Some points, one per row:
[38. 68. 15. 23. 23. 8. 43. 15. -8. 46. -42. 36. 27. -35. 24. 32.]
[-12. 7. -17. 15. 1. 35. 51. -25. 29. 43. -25. -20. -15. 11. 9. 35.]
[10. 1. -2. -11. 6. 10. 5. 34. -12. -22. 16. -3. 6. 4. 5. 14.]
[4. 8. -22. 18. -13. -21. -8. 20. 14. 9. -11. -6. 10. 9. -14. 16.]
[5. -13. -28. 14. -68. 13. -11. -19. 38. -17. 23. 8. 66. 33. -32. -39.]
[11. 30. -9. -25. -16. 13. 16. -3. 1. -14. 2. 6. 18. 10. -19. -16.]
[-21. -4. 13. -17. -40. -40. -5. -21. 29. -16. 8. 11. 15. -6. -9. -30.]
[4. -29. -22. -29. 8. -71. -41. 10. -39. -32. -23. 35. -8. -25. -14. 12.]
[3. 9. -19. -10. 3. 77. -21. -17. -25. 29. 63. 73. 32. -72. -29. -42.]
[-11. 3. 36. 14. -54. -23. 12. -36. 13. -21. 0. 36. 43. -14. -23. -13.]
[-43. -10. 51. -83. 27. 5. 3. -97. -88. -74. 21. 42. -7. -67. -68. -30.]
[-11. 46. 11. 0. -49. -26. -13. -25. -30. -45. -44. -33. -40. 72. -19. -33.]
[15. 11. -31. 32. -9. -34. -4. 7. 9. 0. -28. -18. 3. 32. -16. 19.]
[-20. 113. 1. 2. 64. -117. -50. 17. 2. 51. 7. -20. -56. 32. -13. 54.]
[7. 47. 16. -25. 17. -5. 15. 15. 16. -6. 0. 3. 20. 14. -14. 11.]
[14. -52. 29. -58. -61. -51. 34. -66. 56. -88. 45. 11. 41. -43. 3. -71.]
[-41. -6. 22. -45. 39. 31. -55. -1. 44. -61. -29. 12. -70. -16. 21. -22.]
[7. -18. 33. 2. -25. -46. -30. -31. 47. -15. 28. -53. -10. 34. 59. -66.]
[5. -4. 16. -20. -28. 13. 38. -7. 28. -11. 28. 4. 40. -8. -2. -36.]
[13. -28. 2. 20. 41. -18. 34. 17. 35. -4. -2. 1. 0. -15. 8. 30.]
[22. 18. 25. 0. 28. -6. 38. 11. 31. -54. -12. 4. -12. 8. 8. 9.]
[-38. 58. 8. -6. 43. 32. -9. -36. 0. 52. -41. -5. -9. 19. -21. 9.]
Then 25 other points, each followed by its number:
[5. 42. 7. -16. 55. 22. -24. -33. -6. 17. -61. 2. -1. 19. -4. 14.] 0
[9. 6. -4. -2. 12. -15. 11. -10. 11. -28. -22. -4. -8. 12. -1. 4.] 1
[11. 40. -12. 75. -39. -2. 6. -39. 24. -4. -37. 9. 27. 3. -3. 5.] 2
[-7. -48. -4. -15. 70. 7. 46. -63. -22. 67. 34. -18. 63. 17. 55. 47.] 3
[7. -31. -38. -26. 61. -22. -59. -8. -30. -15. -24. -22. 10. 3. -17. 4.] 4
[1. -31. -32. -6. -20. 15. -29. 15. -18. 45. 14. -24. -28. -8. 18. -5.] 5
[41. -39. -7. -16. 6. 12. -28. -10. -16. -26. -33. 27. 58. -18. 28. -19.] 6
[51. 39. -17. 38. 17. 57. -9. 73. 30. -25. -32. 1. 23. 16. 25. 65.] 7
[-35. -22. -53. 7. -27. 26. 12. 8. 0. 27. -17. 4. -32. 13. 9. 9.] 8
[-34. 85. 57. 49. -8. 26. 17. 29. -36. -12. -12. -14. 8. 78. -41. 29.] 9
[-44. -8. -14. 40. -32. 104. -46. 55. -30. 56. 62. -32. -32. 25. 3. -32.] 10
[54. 31. -37. 9. 40. 12. -14. 21. 8. 0. -22. -5. 34. 15. -34. 20.] 11
[-6. -7. -19. 24. -2. 36. 12. -15. -15. 22. -1. -8. -18. -2. -7. 27.] 12
[-16. -8. 4. 37. -46. -23. -32. -35. 4. -8. -28. 1. -4. 24. -5. -25.] 13
[-22. 21. -24. -13. 28. 29. -12. -16. 7. 40. 12. 12. 34. -63. -18. -8.] 14
[-6. -57. 3. 55. -45. 76. -79. 27. -64. 55. 60. 2. -44. -18. -39. 19.] 15
[34. 22. -33. 77. 0. -26. 35. 43. -1. 17. -24. 19. 11. 4. -37. 69.] 16
[-59. -33. 12. 9. 16. -1. 5. -42. 12. 47. -14. -4. -6. -3. 20. -11.] 17
[-49. -11. -11. 23. -10. 26. 27. 2. 20. 30. -15. 16. -51. -9. 43. -12.] 18
[7. 24. 25. 34. 6. -1. 64. 40. 68. -40. -30. 2. -25. 29. -21. 29.] 19
[42. 16. -5. -3. 20. -11. 5. 11. -26. -14. -2. 3. 14. 4. -21. 20.] 20
[-44. 13. -2. -113. 87. 11. 23. -44. 21. -2. 45. 3. 29. -31. 6. -29.] 21
[-26. 43. 25. -31. 58. 34. -9. 11. 11. 35. 36. 48. 33. -59. -11. -21.] 22
[15. -12. -17. -37. -29. -12. 13. 13. 13. -22. 48. -16. 64. 9. -37. -38.] 23
[16. 1. -15. 5. 14. 32. -2. 39. -23. 14. -7. 2. -14. -20. 16. 22.] 24
Which of these numbered points is nearest to each point below by angle, seen from the average point of the first points? Its number follows each.
[-31. -8. -4. -5. 24. -5. -7. 11. -26. 69. -1. -23. -57. 2. 21. 8.] > 5
[67. 17. 20. 16. 26. 11. -31. -2. 21. -67. -3. -18. 56. -23. 13. -31.] > 6
[2. 34. 17. -5. 12. -17. 5. 0. 9. 19. -2. -14. 20. 8. 13. 16.] > 3
[-23. -21. 10. -22. -71. -2. -2. -2. 22. -11. 43. 8. 47. 33. -42. -51.] > 23
[-58. -42. -31. 62. -28. 103. -66. 37. -94. 89. 23. 1. -84. 4. 18. -1.] > 15
[17. 30. -40. 12. 12. 2. -27. 1. 34. -33. -32. -37. 18. 12. -6. -6.] > 11
[5. -18. -1. -25. -34. -11. 18. -2. 7. -5. 17. -10. 35. 16. 16. -29.] > 23
[-8. 8. 34. 117. -59. -38. -16. -68. 80. -27. -67. 1. -22. 36. 25. 0.] > 13
[-10. -9. -23. -51. -53. -26. 9. 16. 5. 4. 59. 7. 63. 11. -56. -34.] > 23
[19. 21. 0. -33. -33. -6. 13. 20. 17. -15. 23. -11. 19. 14. 4. -47.] > 23
[27. 42. 0. 75. -57. -2. -13. -16. 8. 8. -25. -2. 21. 6. -16. -24.] > 2
[26. -21. -31. 3. -29. -75. -57. -23. -46. -22. -8. -8. 13. 5. -12. -11.] > 4
[1. 3. 10. -12. -36. -9. 25. -17. 37. -14. 13. -9. 19. -4. 14. -34.] > 23
